In the rows, zero is written as 128.
First come named turns, each shown by rows before and after it. For each pair of rows after them, which turns, in which order, take the first row to the second? The first pair is done for you.
turn gori:
[170  96 130 163 120 116 139  69 144 177 136 126 183 148 165 166  80 145]  ->  [135  58 135 154 107 100 112 109 109 170 154 158 199 143 124 115  80 106]
[125 135 136 107 125 142 130  97 139 131 141 138 174 123 160 164 122  88]  ->  [113 115 148  91 104 135 112 147 124 133 146 155 158 118 122 100 126  86]
[120 134  93 113 122 131 115 104 108 166  99 111 142  99 126 112 126 164]  ->  [113 132  91 116 134 130 118  89 108 164 101 116 155 100 133 131 130 154]
turn sini:
[120  96 106 118 138 138 137 167 152 137 121 125 108 133 106  85 142 152]  ->  [128 107 103 122 138 139 146 157 162 136 116 116 101 139 120  96 144 165]
[117 115 108 111 121 101 123 171 131 128  92 114 101 203  83 114  78 121]  ->  [133 140 102 114 123 110 137 149 152 132  81  96  90 206 105 136  78 146]
[110 122 128 137 124 116 136 115 153 131 146 141 146 115 124 141 126 129]  ->  [106 115 133 132 119 112 128 130 140 128 147 147 145 116 108 127 127 120]
turn dob:
[144 134 131 118 121 133 121 152 139 130 124 124  83 117 120  87 123 165]  ->  [127 146 125 131 139 138 134 104 157 142 133 115 145  93 160 124 116 164]
[ 96 137 141  72 118 133 139 143 141 131 130 118 154 119 123  94 118 115]  ->  [ 96 137 135  81 130 128 140 123 143 126 133 121 172 121 133 120 120  99]
[158 139 125 118 123 103 131 141 126 118 106 123 107 152 113 132 136 143]  ->  [146 149 127 126 117 108 133 136 144 140 115 111 122 123 126 121 128 167]
[101 108 113 120 128 109 135 125 121 107 157 147 169 109 127 100 121  95]  ->  [104 104 114 113 127 106 132 137 114  99 154 151 151 119 114  97 125  89]
turn dalel:
[134  78 116 123 148 128 108 160  82  87 165 155 103 140 111  84 148  90]  ->  [119  95 106 142 177 133 124  96 105  98 174 141 177 110 165 143 138  83]
[147 117 141 131 128 101 103 117 106  77 132 149 129 185 108 225 172  90]  ->  [137 101 145 126 118  92  91 143  93  78 139 162 128 181  84 195 174  80]
[143 145 142 121 140 170  49 130 153 123 120 100 123  91 125  74 147 113]  ->  [141 155 140 130 150 173  58 106 159 126 122  93 145  85 143  95 144 116]
Now pairs of rows:
(two turns a pair)
[163 143 113 114 113 145 142 111 108 143 139 104 116 136 106 112 118 159]  ->  [164 132 110 109 118 140 139 118  97 126 144 120 110 158  89 117 123 135]	gori dalel
[ 89 101 129 135 125 113 110 148 134 127 154 135 156 105 122  90 133 126]  ->  [105 116 128 135 114 121 115 160 148 134 143 122 124 106 120  76 131 160]	dob gori
[ 92 160 127  98 108  97 128 141 165 149 146 113 133 135 135 107 113 143]  ->  [100 162 120 102 125  94 133 112 159 133 143 117 146 150 148 161 119 117]	dalel dob
[144 126 148 141 132 163  92 166 111 144  90 121  63 118 153  90 110 175]  ->  [ 96 100 137 152 162 148  83 125  98 145 123 146 180  84 170 143 103  99]	dalel dob
[103 128 141 141 133 119 120 153  94 103 176 165 166 133 155 132 136  76]  ->  [102 160 145 148 117 134 125 152 127 143 176 134 168  93 179  98 124 141]	gori dob
[145 116 107 125 146 112 126 132 134 118 109 135 107 172 114 142 136 112]  ->  [121 108 116 124 135 109 117 161 136 146 129 137 130 132 104  86 127 123]	dalel dob
[138 152 126 146 128 134 153  94 170 133 119 108 128 129 158 153 124 140]  ->  [124 106 131 125 114 115 125 148 127 108 124 145  98 160  94 106 132  94]	dob dalel
[119 112 128 141 159 110 155 104 118 110 146 141 155 142  63 124 152  70]  ->  [146 131 135 133 143 120 160 132 125 109 124 127  85 161  54  99 160 109]	dalel dob
[144 164 108 134  99 140 129 169 196 129 160 122 140  92 144  76 162 199]  ->  [161 129  88 130 136 118 126 135 145  59 150 165 136 181 127 181 189  88]	dob dob
[138 159 130 124 134 136 135 133 151 164 124  86 111 103 153 135 122 171]  ->  [158 144 130 118 137 126 128 142 126 126 111 104  69 156 128 157 134 141]	gori dalel
[ 64 118 121 133 133 106  94  91 120 134 158 167 218  94 133 151 128 102]  ->  [161 168 119 118 115 125 116 105 131  99  91 134  45 189 130 176 151 171]	dalel dob
[118 108 111 131 155 149 115 150 170 105 114 153  74 154 101 177 116 108]  ->  [ 89  98 120 129 137 149 102 181 173 134 134 154 102 111  89 111 104 122]	dalel dob
[119  93 112 123 131 133 158 120 133 108  82 135 243 130 160 183 152 129]  ->  [122  72 117 114 127 122 148 150 103  86  77 159 211 162 117 170 160  98]	dob dalel
[113 130 132 131 142 130 131 138 140 133 143 131 140 107 136 111 124 132]  ->  [109 127 130 131 147 128 131 133 133 131 143 134 147 114 139 123 126 116]	sini dob
[150 119 123 146 141 119 132  88 138 114 126 131 121 167 154 187 134 109]  ->  [163 119 125 137 132 116 126 111 131 110 119 131  81 184 136 167 138 122]	dob gori
[136 127 146 136 103 129 121 151 130 137 166 170 110 160  95 124 110 170]  ->  [119 117 140 144 119 123 119 122 123 133 182 182 160 150 105 156 107 132]	dalel dob
[130 120 142 105 114 132 134 190 119 124 127 121  98 154  87  92 145 130]  ->  [100  99 129 119 143 121 127 151 110 117 148 138 178 143 105 142 138  76]	dalel dob
[119 119 128 133 125 131 129 129 129 145 135 122 150 116 140 120 123 128]  ->  [119 109 125 130 125 125 125 130 119 136 135 133 148 120 137 122 127 115]	sini dob
[146 132 133 120 103 124 125 162 129 140 127 127  94 146 113  85 142 151]  ->  [150 155 121 140 123 133 144 109 158 154 130 107 140 121 167 139 135 166]	sini dob
[126 120 154 106 116 132 102 152 135 129 112 118  98  96 143 115  98 176]  ->  [128 104 140 111 150 121 105 113 116  97 109 136 122 130 150 195 108 115]	dob dob
[166 141 117 127 139 152 147 132 134 111 101 128  80 148 143 166 138 132]  ->  [110 120 132 125 116 151 123 166 137 151 137 136 144  80 126  78 119 138]	dalel dob
[193 151 143 145 119 107 175  82 151 116 107  53  81 140 156 182 137 193]  ->  [166  77 154 118 106  79 132 158  78  79 124 118  68 184  57 122 154  99]	gori dob
[138 155 143 145 144 144 125 139 188 185 113  85 145  73 149 106  90 198]  ->  [146  97 129 136 187 111 110 114 119 101 104 146 147 169 113 210 119  60]	gori dob
[123 109 109 154 109 142 156 140 100 153 119 145 106 141  85 124 115 117]  ->  [109 118 106 165 120 148 166 113 117 169 127 134 142 111 117 140 109 122]	dob dob
[ 87 119 114 131 159 125 126 110 127 138 159 146 142 103 128 152  86 110]  ->  [ 80 116 116 131 148 126 119 123 126 145 163 148 138  96 118 125  84 117]	gori dob
[154 145 128 132 128 137 139 120 136 119 115 115  93 149 125 151 129 144]  ->  [133 132 122 139 141 130 136 100 131 115 128 127 137 141 136 175 125 110]	dob gori
[140 131 141 135 130 126 135 121 111 121 109 143  99 131 147 137 139 154]  ->  [117 118 135 141 139 125 133 110 112 132 124 148 152 106 153 138 131 141]	dalel dalel
[112 127 128 119 140 124 123 126 100 112 105 119 112 139 117 142 150  85]  ->  [ 90 130 130 124 134 131 123 123 118 146 125 109 153  89 129 118 133 109]	dob dalel
[139 133 114 137 155 127 144 111 136 109 105 131 128 147 149 159 147 128]  ->  [141 127 115 131 152 124 137 125 126 105 104 135 111 161 130 148 152 118]	dob gori
[151 157 149 160  78 120 141 132 165 109 141 110 114 136 160 120 149 155]  ->  [115 115 149 157  89 101 122 142 135  95 166 144 165 134 135 116 150  87]	gori gori
[116 125 124 132 129 120 137 100 131 124 132 119 158 107 141 157 126 103]  ->  [131 119 129 115 108 120 134 145 117 113 118 129  89 138 106 122 137 113]	dob gori
[115 140 136 138 122 128 132 119 145 157 145 116 149 118 152 113 120 136]  ->  [126 135 139 130 111 127 124 143 134 148 139 122 116 132 132  89 127 137]	dalel dalel
[111 125 119 125 132 122 132 117 142 118 126 121 165 107 143 131 111 116]  ->  [120 125 127 118 116 124 128 149 141 124 117 119 129 111 120  90 113 135]	sini gori
[114 114 123 130 133 139 120 110 125 127 149 157 132 114 135 117 126 108]  ->  [139 126 124 130 133 145 128 107 125 117 128 148  91 144 136 129 135 123]	dalel dob
[116 127 130 132 123 112 142 129 154 162 110 134 129  96 132 111 129 164]  ->  [123 111 119 132 150  98 141 108 133 131 105 158 131 134 128 168 142 109]	gori dob
[125 125 120 134 132 132 121  93 157  83 103 116 112 184 159 170 125 136]  ->  [ 92 115 136 125  96 138 103 147 163 124 125 114 123 129 135  67 108 173]	dalel dob
[130 103 133 128 131 114 121 137 106 112 123 143 150 152  99 148 133  80]  ->  [151 116 130 126 131 120 127 125 110 104 109 132 122 175 109 164 137  95]	dalel dalel
[121 116 127 127 145 116 129 117 122 134 138 125 161 121 129 142 126 102]  ->  [126 130 128 134 139 124 136 112 138 141 135 115 158 110 143 140 122 123]	gori dalel
[134 120 126 120 134 116 130 133 137 115 134 138 101 157 130 135 126 121]  ->  [110 118 129 121 125 117 124 136 143 140 148 133 133 125 130 105 115 132]	dob dalel
[107 157 115 126 129 171 153 131 128 130 100 123  92 102 151 121 134 214]  ->  [123 136 110 115 137 157 146 144  96  91  89 146  57 155 123 144 149 173]	gori dalel
[102 112 129 111 123 126 106 160 125 153 134 142 104 123  82  71 121 142]  ->  [ 93 109 115 127 165 120 118  96 127 134 139 145 170 121 121 163 124  92]	dob dob
[127 180 108 157 115 130 107 117 131 158 154 105 181  84 153 127 129 145]  ->  [155 146 112 133 112 113  97 161  86 105 131 142 100 161  94 124 159  98]	dob dob
[125 122 141 114 121 122 119 163 132 131 128 133 116 141 111  93 126 120]  ->  [141 154 135 127 135 136 136 118 159 136 121 110 126 135 154 147 122 145]	gori dob
[100 134 128 153 141  99  99 160 115 102  96 157 146 119 136 131 105  81]  ->  [ 99 147 133 154 128 107  99 167 130 125  99 142 146  95 137  92  99 115]	dob dob
[ 95 108 147 150 133 117 107 151  92 134 160 151 180 140 123 120 126  78]  ->  [155 140 143 142 131 122 124 151  97 107 122 136  79 201 121 150 138 107]	dalel dob
[165 142 123 150 147 157 140 105 131 141 130 103 171 123 166 158 134 110]  ->  [172 113 125 128 133 147 122 155  98 114 122 129 118 169 112 121 145  81]	dob gori
[131 116 171 122 128 122 130 166 133 138 125 108  86 104 109  69 105 165]  ->  [124 101 151 138 174 111 144  94 118 103 131 123 155 129 143 189 112  84]	dob dob
[101 118 126 135 116 126 122 118 133 125 150 119 155 103 141 124 115 141]  ->  [105 122 131 134 111 130 127 123 141 126 143 114 140 102 140 116 116 156]	gori gori
[130 148 113 140 146 167 141  67 143 127 131 117 153 110 181 187 129 125]  ->  [109 116 135 111  93 158 111 171 116 135 138 144 105  99 107  52 130 136]	gori gori
[117 151 116 117 129 148 107 116 136 105 118 114  63 156 126  95 133 177]  ->  [ 83 136 105 135 160 144 108  71 136 107 146 124 167 124 152 147 123 125]	dob gori
[124 143 149 128 106 132 125 149 138 154 119 113 125 103 137  87 120 180]  ->  [141 134 128 129 144 116 134  99 116 108 109 125 135 160 149 189 136 112]	gori dob
[153 111 121 145 134 119 126 132 123  97 137 148  93 153 127 117  85  95]  ->  [125 122 124 154 128 128 129 122 141 130 156 132 141 100 147  91  70 120]	dob dalel
[151 196 130 133 122 102 143  87 135 111 133 126 139 149 147 190 143  90]  ->  [119 162 148 113  84  90 108 171 110 122 154 151 123 129  88  75 141  90]	gori dob
[173 164 147  95 150 136 139 181 143  59  97 133 100 125 158  98 102 110]  ->  [163 144 144 100 168 126 138 160 130  48 105 151 139 125 165 128 101  69]	gori gori
[146 152 110 131 138 140 127 123 149 127 113 125 101 135 148 127 125 148]  ->  [145 151 108 129 144 139 127 117 140 117 112 132 102 147 149 138 123 135]	dob dob
[118 139 126 141 142 128 128 123 132 155 133 130 145 104 134 102  88 150]  ->  [112 125 125 143 158 120 126 112 121 138 136 145 163 116 130 126  92 115]	sini dob
[101 135 139 143 145 127 135  92 127 181 155 114 230  81 169 117 105 111]  ->  [156 183 135 145 145 140 160  72 154 173 117  76 149 117 196 154 110 170]	gori dalel
[179 167 123 171 130 146 128 135 100 145  85 124  72 139 168 136 165 132]  ->  [167 146 127 159 125 137 113 162  78 134  91 143  69 147 141 110 168 105]	gori dob
[136 109 142 118 124 122  99 173  95 112 111 137 101 156  93 100 129 105]  ->  [140 161 137 143 133 142 129 116 148 157 114  90 143 100 163 129 111 175]	dob gori
[147 139 108 151 183 113 144  62 144 108 106 142 157 139 133 240 145  80]  ->  [ 99  96 141 123 112 103  94 196 126 145 138 166 139  87  46  43 136 109]	gori dob
[111 139 118 120 123 143 137 127 144 160 148 105 173  97 157 123 113 136]  ->  [138 111 121  98 119 125 124 162 102 113 128 134 104 169 103 123 135  92]	dob dob
[120 147 153 120 110 122 121 154 146 155 124 118 135 100 148  60 123 167]  ->  [ 96 120 142 122 139 107 116 125 123 139 142 145 203 104 148 109 129  96]	dob sini
[134 153  94 152 108  76 148 148 167 141 153 127 164 147 118  86  68 158]  ->  [128 147  89 155 120  75 147 143 161 141 158 131 182 146 124 101  69 143]	gori sini
[110 135 143 141 137 144 127 173 139 145 134 128 118 142 144  77 121 128]  ->  [122 150 141 145 140 153 135 160 148 146 128 114 105 146 155  92 122 147]	sini sini
[127 130 176 139 113 153 120 116 149 158 108 108 141  60 171 138 142 207]  ->  [137 128 175 137 107 153 116 134 143 160 106 109 117  68 162 121 148 213]	dalel sini
[144 154 133 116 147 146 140  91 169 141 108 101  91  84 118 115 132 144]  ->  [143 151 129 122 156 144 142  78 167 141 109 102 101  89 123 134 130 137]	dalel gori
[114  58 144 113 123 100 105 129  80 117 131 166 182 130 107  82 138  74]  ->  [107 101 151 127 109 120 124 107 128 164 136 125 211  68 155  67 118 151]	gori dalel
[106 119 173 138 109 136 101 131 151 158 149 115 152 101 168 141 100 120]  ->  [138 134 166 135 120 136 111 117 154 137 119 105  98 142 175 181 110 125]	dalel dob
[135 113 117 124 117 131 158 125 131 111 102 154 115 193 126 189 159 110]  ->  [145 143 120 128  95 149 164 138 158 145  97 124  86 163 139 148 149 181]	dob sini
[ 61 133 128 135 132 110 112 153 117 166 131 133 178 101 129  79 138 148]  ->  [114 150 113 139 164 107 138  98 110 122  99 125 130 179 153 192 159 118]	dalel dob
[139 153 117 118 127 143 129 145 122 110 130 121 119 129 117 112 116 159]  ->  [145 150 110 122 136 141 132 129 116  99 128 130 125 147 123 145 123 140]	gori dob
[172 151 109 150 114 134 109 116 120 184 136 118 157  86  93 106 118 122]  ->  [204 160 103 151 126 134 118 100 113 154 111 119 114 134  94 152 138 109]	dob dalel
[115 122 131 110 115 115 119 110 118 163 133 116 137 135 157 109 134 127]  ->  [129 125 125 107 121 115 129 103 120 154 126 114 126 151 160 131 138 122]	dalel dob
[149 142 119 129 120 122 139 149 128 127  83 120 101 130 134 153 141 103]  ->  [134 132 118 124 119 116 130 160 114 125  89 133 113 128 118 139 142  81]	gori gori
[154 142 129  90 106 132  91 148  91 115 130 136  91 148 108  87 138 111]  ->  [167 181 124 103 119 152 119 103 134 134 123  99 103 130 156 123 133 161]	gori dob
[124 125 133 131 111 107 134 139 131 145 145 128 134 100 115  96 128 140]  ->  [118 122 135 135 118 106 134 132 130 141 146 133 149  99 117 105 128 131]	dob gori
[122  94 111 133 108 107 137 150 101 129 156 141 135 135  80 116 156  85]  ->  [134 112 119 127  89 116 141 166 119 150 142 122 100 123  87  82 149 134]	dob sini
[106 113 116 160 167  99 122  79  98  92 130 159 149 160 116 204 145  74]  ->  [159 156 129 148 130 118 130 122 131 106  94 119  23 178 109 141 152 173]	dob gori
[ 90 114 140 126 132 118 113 139 119 146 139 146 178 101 130  89 118  80]  ->  [156 138 129 121 148 123 135 113 118 102  98 133  89 181 143 168 136  91]	dalel dob
[ 47 135 128 128 167 101 124 142 182 178 114 117 199 108 127 138 103 167]  ->  [ 74 100 125 100 160  84 111 189 131 122  87 152 111 194  64 132 128 120]	dob dob
[150  95 133  99 103  96 121 161 105 130 141 104 111 128  93  85 136 131]  ->  [165 115 114 117 140  99 138  87 119 120 137  92 148 134 144 180 135 117]	gori gori
[ 91 133  98 147 153 126 127  74 147 144 154 122 234  53 169 160 139 130]  ->  [133  99 116 102 108 113 101 195  87  95 119 160  60 150  58  65 167 127]	dob dob
[108 142 158  92 132 130 143 161 101 125 157 168 107 103  93 102 158 143]  ->  [ 97 145 148 105 158 132 152 113 108 122 167 166 165  92 125 158 154 116]	dob dob
[137 120 123 120 124 136 144 140 106  95 117 154  72 179 104 153 143 100]  ->  [130 114 120 123 136 131 146 122 104  95 122 159 101 178 111 172 143  79]	sini gori
